The rows of M fall into several groups, and each row is roughly a mix of its group's hidden directions.
M (124 x 15):
-21 -21 43 -27 -22 31 -9 3 1 -10 -38 -12 -19 9 -23

-35 33 -41 -9 16 -25 3 -4 -1 27 18 29 -26 -7 -12

-23 -15 23 -28 1 26 -3 9 0 9 -16 -51 -28 20 -28

-23 33 6 -31 20 -5 -6 4 -4 35 16 -35 -23 6 -37

-24 -29 36 -20 -20 24 -16 -7 -8 -20 -34 -24 -17 23 -18

28 -26 -11 28 -19 5 13 0 8 -26 -14 41 25 -17 36

-18 -15 48 -23 -10 28 -11 1 1 1 -27 -39 -20 14 -23

-7 13 -55 6 35 -33 4 12 -11 22 36 -5 5 5 3

-20 3 35 1 -7 -14 -33 -35 -18 -9 -7 -50 3 23 -10

-27 19 12 -26 24 -2 -18 -1 -11 19 16 -39 -28 24 -36

-2 14 25 -18 -42 15 21 -1 24 14 -38 26 0 -36 -2

3 -15 48 -6 -37 17 -12 -17 -5 -21 -43 -16 12 -16 -8

19 -25 -6 24 -33 13 21 3 17 -25 -22 37 15 -11 36

-31 -8 28 -26 -2 12 -17 -8 -12 5 -19 -50 -22 16 -31

-31 12 26 -6 0 -13 -27 -27 -15 5 -2 -56 -10 19 -19

-20 3 26 1 3 -19 -36 -29 -24 -10 2 -51 4 27 -14

30 24 -39 6 23 -13 25 24 10 25 32 16 15 -21 9

-17 5 34 -3 -6 -13 -32 -28 -20 -9 -4 -54 5 25 -14

-24 -39 7 9 -29 20 -11 5 -5 -44 -27 15 -20 29 6

-30 12 21 -16 -6 -14 -28 -22 -21 1 -6 -54 -6 18 -27

-11 18 18 -22 -42 5 12 -12 16 5 -37 41 0 -32 -6

-9 17 -48 -6 38 -23 -1 11 -10 11 44 10 -11 23 -6

6 -21 42 -10 -34 27 -14 -7 -6 -38 -37 19 1 -4 -11

-25 20 20 -24 27 -1 -20 -7 -9 23 15 -40 -26 18 -33

-28 -7 19 -36 -18 28 8 11 6 12 -30 -31 -30 4 -31

24 39 2 -15 16 -11 10 4 2 42 13 -17 20 -45 -17

0 -13 37 -12 -44 16 -7 -6 -7 -19 -46 -23 12 -19 -14

-16 -28 -5 16 4 -4 -23 -13 -10 -41 6 36 -10 46 16

5 -16 -11 9 39 -3 -20 7 -21 -12 36 -41 -5 41 -5

-21 10 0 -18 4 -23 -28 -11 -31 -5 8 -54 3 26 -29

-19 -17 -20 12 18 -20 -33 -13 -27 -36 18 22 -4 41 4

35 6 -12 38 10 -6 18 2 20 4 22 38 17 -14 39

16 -45 14 8 1 11 -21 3 -21 -46 -2 -22 16 37 5

0 31 -43 -10 24 -25 19 14 2 43 26 -10 5 -18 -7

6 -15 47 -11 -31 27 -16 -10 -2 -36 -33 23 0 -6 -11

-13 9 -53 9 33 -34 -3 6 -16 16 36 -16 1 15 3

-21 15 23 -2 -10 -25 -34 -31 -23 -10 -1 -48 9 22 -14

34 -20 -2 20 -27 16 27 10 22 -16 -17 32 21 -17 34

-15 12 -45 -5 26 -18 5 7 2 6 34 44 -16 28 8

39 -10 28 9 -9 25 27 12 23 18 -18 -26 21 -34 13

18 -9 -38 11 3 0 18 13 6 -9 5 65 9 -22 20

1 -4 -37 7 43 -18 -14 10 -24 -3 43 -25 -2 27 -6

18 24 -49 16 20 -33 6 3 -7 8 37 20 21 -13 12

2 -9 -41 2 41 -13 -9 20 -22 -4 40 -24 -3 30 -8

-14 12 -50 3 13 -11 22 15 16 14 25 44 -21 15 17

-9 5 21 -6 -45 6 8 -17 15 -5 -41 44 3 -29 7

5 -12 -7 10 39 -7 -23 2 -23 -9 35 -46 0 36 -8

-19 13 12 -7 6 -24 -32 -22 -27 -2 9 -55 5 24 -20

-8 20 -51 1 30 -29 12 11 -3 34 32 -19 2 1 2

-2 9 29 -10 -40 9 11 -13 18 6 -41 33 8 -38 3

7 -21 -20 18 41 -9 -19 8 -23 -15 34 -32 2 37 3

-33 40 -31 -8 4 -23 6 -10 2 32 6 29 -20 -30 -13

-5 14 12 -13 -41 7 19 -5 19 9 -37 41 3 -39 1

55 -23 13 4 -6 14 3 16 -9 -21 -8 -18 46 -21 5

-27 -31 -11 -10 -33 13 -12 15 -17 -45 -29 22 -15 16 -12

30 27 3 -23 1 2 21 13 8 34 -4 -3 24 -53 -17

30 24 0 -7 9 1 28 12 15 45 4 -24 19 -44 -2

-14 -21 40 -26 -14 34 0 5 4 2 -31 -38 -20 12 -22

17 -22 0 15 -16 23 20 11 22 -14 -17 60 -1 -15 26

-14 -1 40 -27 -15 28 7 2 13 20 -27 -43 -21 -1 -23

-37 -15 -7 12 2 -9 -25 -19 -10 -30 9 10 -26 55 7

-1 11 21 -32 -4 28 23 23 21 37 -13 -36 -16 -14 -24

-43 36 -11 -11 21 -19 -4 -13 7 37 17 7 -36 8 -13

22 -4 -32 2 6 16 35 36 22 10 8 47 -4 -19 13

12 19 -39 21 22 -42 -12 -14 -20 -5 35 13 26 -3 12

-23 -21 -33 13 16 -19 -23 -3 -22 -31 18 24 -8 42 8

-6 21 16 -23 -36 5 15 -8 17 10 -33 44 2 -36 -6

1 19 -15 8 49 -12 -4 -5 7 18 50 11 -18 32 9

52 -32 18 15 -10 19 8 12 3 -25 -8 -8 40 -3 22

41 -35 25 1 -11 32 9 23 5 -28 -7 -26 21 21 8

-7 25 -51 -7 30 -33 6 12 -11 31 32 -8 5 -7 -8

-21 21 8 -24 32 -12 -23 -4 -20 20 21 -39 -15 14 -37

1 21 -44 5 30 -25 21 15 5 41 31 -17 4 -8 6

39 -24 45 11 -19 26 7 3 11 -14 -22 -25 27 -6 16

-9 21 -28 -22 29 -4 13 17 11 19 39 24 -25 37 -6

-17 -19 -32 24 22 -16 -10 -3 -5 -18 26 28 -12 45 26

-7 -34 12 23 4 1 -32 -14 -16 -47 1 20 -3 39 15

19 -19 -26 10 -1 11 19 18 12 -14 -2 66 4 -17 22

-26 30 -6 -27 27 -16 -20 -3 -19 25 18 -28 -18 4 -40

-2 14 -52 -1 36 -15 13 24 1 22 41 7 -10 15 0

-6 1 0 -36 18 20 11 31 0 30 3 -45 -21 3 -35

7 25 -20 -39 -17 3 33 19 9 33 -11 -13 8 -37 -24

11 6 18 -10 -36 19 24 12 14 17 -38 -9 9 -51 -10

-25 19 24 -22 23 -2 -20 -7 -8 23 13 -43 -26 20 -32

8 -9 -38 9 39 -7 -6 21 -22 -4 37 -40 -3 20 -10

-24 43 19 -11 -6 -4 8 -13 18 48 -10 -12 -19 -32 -15

-28 37 6 4 -10 -8 14 -22 25 40 -14 23 -23 -35 4

21 22 -36 25 16 -35 -1 -6 -7 0 32 30 27 -12 21

-15 3 -59 3 30 -34 -6 10 -19 2 32 8 1 17 2

28 -4 -42 5 13 6 28 33 11 3 18 47 7 -16 14

-8 -25 -34 15 21 -18 -15 -8 -16 -28 24 17 2 47 21

-4 5 24 -6 -43 11 17 -8 23 5 -41 34 4 -35 9

24 -30 -4 31 -20 3 9 -5 7 -29 -16 36 25 -10 39

40 -36 38 7 -3 27 -3 9 1 -26 -8 -30 23 16 10

-10 17 -54 1 33 -34 3 7 -12 21 36 -8 3 8 1

2 -27 45 1 -34 31 -9 -11 3 -36 -34 9 -4 8 1

36 -13 -12 14 4 18 27 24 21 -2 3 52 8 -19 25

-20 24 -40 3 24 -32 -3 -11 -2 12 32 43 -10 14 9

-45 19 26 8 -23 -4 -8 -36 11 18 -31 3 -29 -23 -3

-17 27 3 -33 25 -3 -8 10 -7 28 21 -39 -20 14 -38

-40 39 -5 -19 12 -6 2 -7 9 38 10 2 -42 -3 -24

13 37 36 -21 -8 5 4 -14 6 30 -8 -37 6 -35 -25

-6 3 -32 -1 43 -15 -7 7 -6 0 45 17 -14 44 2

10 17 -45 21 12 -37 -6 -5 -15 -12 30 36 22 -5 16

19 -35 -5 32 -19 6 5 -5 4 -36 -15 35 20 0 38

1 -16 -46 11 38 -12 -5 22 -18 -7 38 -18 -4 31 2

12 7 47 -10 -22 12 -6 -10 -3 6 -30 -42 16 -34 -19

9 -31 21 9 -21 7 -16 0 -24 -24 -30 -50 23 -15 -9

-1 -8 21 -4 -50 13 5 -10 2 -14 -50 9 10 -39 -3

-7 20 -57 -7 27 -30 14 12 -4 30 32 -12 5 1 -2

2 12 33 -4 -31 -4 -10 -24 -10 2 -36 -21 21 -48 -16

5 -2 35 -12 -43 17 5 -3 2 -3 -45 -21 12 -36 -14

-10 -27 54 -2 -23 23 -17 -21 1 -24 -38 -2 -5 9 1

52 -14 31 -7 3 22 10 23 5 -1 2 -41 32 2 0

-1 -10 52 -11 -37 32 -7 -13 8 -26 -36 9 -8 -2 -9

15 16 9 -35 -29 18 25 16 11 16 -28 3 10 -46 -23

23 -22 3 30 -27 7 14 -7 14 -21 -24 34 23 -22 37

-4 11 -38 12 42 -19 5 8 4 18 47 14 -13 28 13

-10 17 -31 0 41 -16 -2 1 2 11 47 16 -21 37 3

-6 17 21 -19 -43 10 18 -6 22 11 -38 34 2 -35 -3

26 -19 -10 23 -28 10 24 7 17 -19 -17 40 21 -18 35

-24 12 34 -6 -4 -15 -31 -30 -18 2 -7 -53 0 15 -18

-27 21 7 -30 22 -2 -14 3 -10 21 17 -40 -27 23 -36

20 1 -44 0 9 3 30 30 13 9 13 50 3 -24 10

Here is one row of each group, with its name. Which group are the others in?
22 19 -24 37 4 -22 14 -18 13 6 19 33 20 -20 38
(36)
-6 16 -52 6 28 -25 21 18 7 36 31 -6 -2 0 11
(59)
36 -4 37 7 -25 19 15 0 14 3 -28 -16 28 -41 8
(131)
11 -12 -17 11 43 -1 -9 15 -14 -2 41 -42 -6 35 -3
(32)

50 6 -19 -20 5 7 26 43 2 9 17 -14 32 -14 -8
(131)
23 -27 1 28 -30 10 15 -2 14 -25 -23 32 21 -13 37
(131)
-24 -30 -2 21 3 -3 -27 -11 -14 -42 4 16 -16 47 14
(59)
7 12 26 -21 -38 13 7 -4 1 4 -41 0 13 -50 -19
(32)
-17 13 -52 5 33 -37 -8 6 -19 12 36 1 -1 14 -1
(59)
-16 -6 45 -19 -5 25 -3 -3 7 16 -20 -53 -20 9 -20
(36)
